0: [121 150 130 190 045 123 080 095 073 113 181 097 157 138 160 161 126 144 161 093 130 164 143 114 162 135 165 184 148 175 089 147 136 112 122 212 067 135 150 115 098 135 130 082 101 128 138 149 073 057]
1: [063 106 078 170 103 092 150 110 064 122 174 155 135 075 152 094 157 125 105 124 146 100 073 142 117 140 184 255 120 077 188 111 143 084 107 212 081 142 102 062 070 148 090 107 090 111 109 129 105 034]
2: [039 167 119 071 112 188 135 133 204 151 178 060 067 160 072 097 181 118 100 118 038 080 087 108 062 166 171 122 003 168 183 222 149 068 077 103 108 067 109 082 137 112 255 140 176 151 139 166 167 152]
3: [113 100 114 154 108 127 147 162 130 123 023 173 094 124 055 089 104 172 063 176 182 145 131 148 148 159 101 114 087 000 074 117 124 162 163 125 150 090 160 149 199 165 008 136 162 062 139 130 132 119]
4: [142 108 112 146 051 158 119 142 169 177 116 186 107 114 139 104 069 168 089 114 123 172 110 151 072 106 233 142 103 248 148 154 197 065 059 179 083 115 134 156 153 099 139 121 111 095 147 133 147 143]
5: [101 123 078 208 119 139 143 134 168 085 084 112 161 132 098 116 162 162 117 130 153 114 066 171 112 130 116 168 112 099 184 133 123 075 114 077 132 137 085 140 076 166 204 100 134 130 103 117 159 131]
6: [027 137 038 212 080 112 162 145 211 120 099 119 099 134 055 062 143 182 082 162 096 097 094 140 110 158 173 153 126 146 164 184 153 105 107 190 077 040 192 144 144 112 152 124 089 094 180 119 192 109]
7: [192 134 157 136 141 100 158 154 102 102 158 168 142 091 153 156 095 083 152 089 129 182 090 145 130 108 095 179 145 100 162 126 154 004 129 136 122 203 106 080 131 090 101 079 093 134 155 122 103 105]
8: [173 152 148 072 172 166 203 128 143 136 087 116 134 080 085 126 077 101 106 124 141 137 107 164 201 123 073 095 113 060 122 151 144 158 143 046 186 136 134 115 149 123 123 104 194 143 146 118 057 117]
9: [167 165 146 020 126 208 141 159 198 216 127 097 059 119 030 133 118 069 091 167 127 128 131 180 142 208 074 093 051 113 037 167 143 125 042 055 203 130 136 156 189 194 109 108 135 191 126 135 149 117]
10: [139 091 107 064 045 077 042 201 124 164 000 125 110 146 101 136 171 166 149 128 122 131 132 166 112 114 190 118 101 045 044 104 086 177 167 146 064 139 228 180 234 128 038 135 191 132 159 113 165 153]
11: [112 158 154 140 076 106 127 137 102 153 103 087 066 090 077 124 127 100 143 151 125 156 141 089 132 105 057 062 122 138 045 158 123 136 203 155 193 115 144 137 157 120 133 209 088 137 156 139 142 032]
12: [116 109 102 104 119 066 112 098 119 139 097 116 087 115 118 184 148 073 128 166 128 152 140 123 173 207 147 124 148 099 110 100 073 231 078 150 092 147 145 151 133 152 071 160 139 129 153 136 138 076]
13: [153 102 168 106 125 175 082 153 131 138 193 082 150 141 169 101 184 070 139 123 089 134 236 113 131 102 150 074 193 203 002 163 065 092 000 144 141 113 101 069 150 086 114 155 059 153 091 103 144 122]
14: [110 143 110 095 076 063 097 139 144 149 077 100 106 172 135 150 175 143 182 137 055 108 147 143 116 127 154 097 145 075 033 108 036 218 133 161 136 106 157 117 129 148 121 134 135 165 154 142 110 106]
15: [116 170 076 085 093 094 112 082 195 138 148 151 185 137 093 087 124 125 128 159 099 070 114 139 113 100 163 236 121 059 187 132 160 133 166 106 097 125 158 054 141 147 178 037 178 121 144 155 130 127]
16: [158 101 181 101 205 158 097 112 114 107 188 111 124 143 136 073 128 113 183 116 117 133 116 076 133 144 101 141 149 092 130 123 097 115 106 097 153 088 072 053 125 077 115 102 125 124 102 092 064 197]
17: [040 159 101 103 099 074 156 193 250 134 166 109 025 142 109 106 143 075 111 114 068 135 034 149 074 161 109 167 019 066 255 208 174 112 115 080 077 107 092 116 082 121 238 142 113 037 214 161 255 075]
18: [091 131 168 149 145 137 158 231 129 115 143 121 144 126 043 116 073 133 079 134 111 134 145 132 184 139 117 156 141 210 133 153 074 081 126 145 146 117 139 138 175 136 101 157 096 099 112 118 141 093]
19: [139 141 217 039 088 118 078 139 133 107 127 118 115 144 132 141 126 149 152 144 059 146 142 150 129 097 137 191 140 100 094 131 127 073 189 072 097 161 162 095 161 161 163 039 191 153 150 107 139 089]
20: [138 146 116 144 144 102 147 197 240 144 255 039 108 125 119 058 119 153 168 146 103 086 147 130 118 128 095 090 130 152 111 143 144 060 085 088 179 068 127 144 153 068 179 080 159 118 064 157 087 132]
21: [142 085 111 157 133 112 100 043 043 170 130 160 107 097 097 080 115 082 116 137 166 156 125 105 174 107 065 170 145 094 098 117 104 183 164 190 165 142 124 100 148 104 043 178 054 071 115 085 061 073]
22: [118 182 118 024 128 161 085 082 136 195 172 077 128 123 131 161 160 131 159 124 082 073 178 127 139 144 128 162 090 136 143 141 149 246 116 120 121 081 150 070 149 138 174 119 211 139 149 162 105 125]
23: [103 107 180 102 148 177 103 143 095 115 072 104 144 143 080 079 121 135 152 138 134 119 176 092 160 103 086 129 151 006 139 102 157 182 170 083 176 119 100 157 127 108 140 135 166 128 117 102 125 202]
24: [113 101 125 135 154 173 148 137 120 084 126 161 141 127 157 170 085 122 128 192 176 157 146 113 128 128 142 114 165 176 090 134 081 164 129 116 135 141 167 127 148 147 113 144 092 137 123 109 115 110]
25: [135 102 107 112 133 158 141 161 088 196 011 119 102 114 051 103 104 156 078 101 189 190 121 144 121 120 102 084 123 052 083 120 156 188 149 134 149 131 199 182 159 168 057 206 125 133 146 102 132 157]

[092 175 114 078 166 120 194 131 210 127 177 141 129 135 120 156 133 136 142 157 119 068 100 156 129 134 111 192 092 095 173 111 150 049 174 096 066 099 084 096 121 137 230 067 206 166 172 148 138 111] >> 15 5 19 22 2
[124 123 185 161 172 160 115 089 073 122 099 137 149 104 144 169 114 183 098 109 186 122 131 091 166 128 153 030 123 207 125 142 098 137 152 142 101 149 105 186 094 125 117 147 122 180 139 118 160 186] >> 24 18 23 12 0
[110 134 135 095 138 153 118 079 167 114 255 061 161 130 156 152 120 174 166 097 066 048 128 126 117 089 122 123 148 176 185 079 173 143 134 144 060 111 158 101 117 085 255 061 193 167 132 170 047 096] >> 22 15 20 0 19
[074 141 072 160 099 167 122 073 052 241 137 118 075 095 062 161 125 123 123 098 151 130 154 118 183 153 101 130 146 089 103 113 136 238 192 193 207 108 131 160 144 139 035 131 161 161 128 096 079 085] >> 21 25 12 11 3
[082 156 134 217 104 136 170 094 139 153 031 133 134 133 160 190 141 145 118 116 203 130 134 092 198 150 144 072 124 149 131 117 074 171 165 127 096 116 138 183 095 196 129 143 058 141 142 102 155 168] >> 24 12 5 25 14
[147 103 114 115 086 132 171 135 187 125 095 124 140 113 157 183 130 100 101 140 130 156 093 161 123 119 153 160 096 170 106 158 086 067 092 098 107 126 100 103 169 132 099 128 142 159 132 128 135 096] >> 24 7 5 18 4
[068 103 132 192 119 149 175 220 120 134 148 153 150 180 187 090 167 101 111 164 159 152 169 075 098 068 091 196 198 170 057 112 089 076 202 171 163 133 154 115 114 195 014 096 070 142 103 087 133 047] >> 24 18 0 21 11
[078 149 167 097 168 086 139 094 149 106 255 041 153 100 206 144 130 157 220 073 048 044 117 115 093 108 154 152 147 202 189 076 167 130 123 150 067 107 122 093 073 102 255 053 190 177 134 201 087 128] >> 22 20 0 15 16
[167 132 054 103 146 153 110 082 086 085 162 094 140 160 119 108 142 092 165 107 151 123 165 105 134 173 138 095 201 049 124 082 051 182 079 088 165 112 120 119 167 133 107 114 100 154 103 044 082 132] >> 16 24 12 23 14
[136 147 170 143 118 212 119 162 121 080 095 132 160 202 099 037 102 210 109 092 136 117 107 176 057 071 058 027 111 127 075 103 154 045 134 084 196 072 124 112 208 117 119 146 138 137 162 119 114 164] >> 23 16 8 18 25
[126 151 133 136 069 168 117 189 095 073 103 124 194 189 082 031 076 199 134 096 135 119 123 110 113 058 079 035 093 155 095 133 125 032 128 119 203 091 099 089 172 103 114 137 149 116 126 117 090 133] >> 18 16 23 11 20
[132 130 118 188 122 065 131 166 088 138 160 163 121 121 157 127 130 043 126 106 131 110 165 124 107 096 087 133 206 103 120 117 104 059 099 213 163 143 131 114 131 107 080 143 071 146 063 101 137 090] >> 7 21 24 18 1
[188 067 170 068 167 125 108 137 102 085 128 086 134 157 096 154 130 076 158 096 093 120 118 112 149 104 047 049 170 107 058 088 070 150 137 131 167 112 048 141 168 071 136 167 201 119 106 111 065 126] >> 16 23 8 14 24
[087 140 091 078 102 199 065 095 136 149 094 131 130 151 121 113 147 198 126 126 159 153 144 074 155 108 143 060 060 117 180 104 167 159 184 086 084 099 150 128 059 156 140 136 089 208 119 141 097 202] >> 23 24 22 5 25
[249 139 138 090 134 058 114 095 156 165 182 164 091 069 117 226 067 096 145 177 159 160 090 173 156 220 119 141 118 077 119 072 160 206 147 109 130 179 116 177 137 076 174 144 139 118 143 192 093 054] >> 12 8 24 7 22
[094 111 149 184 172 083 139 158 108 172 191 132 141 115 160 121 102 082 148 115 166 135 143 127 120 099 088 151 210 102 092 097 118 132 188 170 183 123 122 172 125 072 078 145 045 123 137 107 074 083] >> 21 24 11 7 18
[136 122 113 162 090 124 120 072 085 085 219 126 198 140 203 162 165 182 167 151 132 102 145 122 140 114 162 210 119 121 068 053 137 105 118 149 111 169 171 043 109 168 147 101 144 142 137 143 092 067] >> 0 1 24 19 15
[092 167 148 127 125 106 144 144 238 102 098 089 092 185 181 097 189 151 144 123 071 068 140 130 122 128 123 050 008 163 131 174 099 145 147 071 112 108 130 143 115 141 234 130 103 155 161 188 202 218] >> 2 5 14 20 22
[161 144 175 113 167 213 159 099 107 161 146 146 055 083 120 177 089 145 091 109 167 114 168 107 206 170 094 093 119 213 035 149 066 162 150 138 087 148 137 176 111 147 101 181 121 197 114 103 150 117] >> 24 18 11 12 8
[121 108 143 134 157 195 097 089 053 170 207 167 145 073 086 128 097 116 088 134 131 118 180 083 172 077 072 063 181 207 042 104 110 148 186 255 128 085 128 135 150 058 020 197 074 159 087 126 064 161] >> 21 24 11 18 13
[101 072 095 161 101 086 156 110 157 110 152 147 155 081 090 146 114 148 091 125 099 134 094 178 083 147 199 140 116 190 150 177 157 060 117 150 082 173 124 136 172 104 148 149 085 131 105 136 145 129] >> 4 5 18 6 24
[142 105 104 160 118 097 149 112 023 195 132 148 137 092 128 140 093 118 165 135 148 177 155 056 164 120 154 139 169 084 119 125 126 155 181 223 143 136 150 124 160 120 068 156 063 072 152 057 106 121] >> 21 24 12 0 11
[099 124 006 108 094 151 135 082 150 154 140 161 108 110 109 161 117 182 076 136 134 103 141 128 106 175 238 109 088 167 144 193 172 208 071 125 072 124 119 168 146 184 146 143 169 137 102 140 144 138] >> 4 12 22 24 6
[236 068 128 104 140 088 113 102 110 061 059 246 142 101 119 157 098 212 058 150 160 212 173 155 073 094 220 077 159 073 110 036 134 125 111 068 105 161 144 143 135 157 040 096 162 129 073 087 116 159] >> 24 3 25 12 10
[119 109 109 159 120 134 121 199 124 128 046 127 143 141 108 082 081 113 131 113 147 152 090 183 136 087 138 081 143 105 164 149 158 154 204 104 131 091 172 154 132 114 067 139 141 128 107 128 159 183] >> 25 23 3 24 8
[112 124 159 153 132 067 136 116 098 041 089 098 204 137 184 206 143 199 159 055 113 081 137 123 172 107 177 144 135 192 143 140 110 104 141 147 035 111 143 143 126 101 182 158 221 128 198 123 134 154] >> 0 24 5 19 14
[144 101 123 207 125 033 088 125 041 069 184 159 169 183 150 094 094 055 229 092 103 189 110 109 086 121 137 199 207 072 255 085 163 120 101 195 104 197 165 072 094 038 134 122 100 064 125 096 099 110] >> 7 1 0 16 21
[078 080 124 136 158 118 106 095 111 098 057 098 119 202 106 092 107 101 119 103 141 093 115 108 138 142 087 117 132 036 176 130 109 183 174 084 172 070 118 094 144 084 067 114 165 126 105 126 119 195] >> 23 16 3 8 25
[105 121 096 125 106 192 103 057 086 157 191 125 161 156 143 116 142 079 182 152 103 127 147 142 114 118 126 125 196 102 127 101 091 190 045 103 197 142 079 125 135 094 112 142 114 137 080 066 109 172] >> 16 24 23 13 21
[143 158 073 085 100 138 118 012 122 199 161 074 154 095 140 155 151 184 180 089 108 081 114 125 121 153 150 126 103 131 162 130 157 246 086 135 159 116 156 071 120 100 199 120 194 169 136 157 109 126] >> 22 15 14 12 0
[118 181 069 185 144 083 116 040 062 143 097 165 173 059 207 233 128 184 093 133 136 130 143 095 145 153 207 204 125 238 193 100 156 125 106 196 031 183 192 142 055 241 129 083 099 104 137 160 173 110] >> 0 1 24 4 12
[094 121 080 183 182 071 153 175 171 107 124 141 090 164 206 058 180 097 082 163 161 067 165 081 139 087 119 108 157 131 206 161 124 107 126 132 100 092 107 140 039 133 126 160 065 085 097 129 195 147] >> 5 24 6 18 1
[145 177 104 162 089 115 098 109 146 061 099 037 234 181 168 125 139 142 214 051 114 107 072 132 085 131 130 123 092 187 212 145 121 107 031 097 101 135 126 107 112 115 245 086 177 070 176 139 201 184] >> 5 15 2 0 22
[183 051 106 102 098 086 074 118 081 085 077 166 142 134 111 161 139 173 112 195 200 159 120 167 072 129 162 149 191 069 127 023 141 119 111 108 136 175 134 177 158 156 032 093 132 168 067 070 107 141] >> 24 12 3 25 10
[166 079 091 063 098 232 126 047 121 147 195 140 177 119 116 083 118 062 175 143 091 127 123 161 129 134 128 215 163 100 066 156 159 099 040 099 144 141 083 000 187 140 185 067 133 154 090 082 053 070] >> 16 15 19 7 22
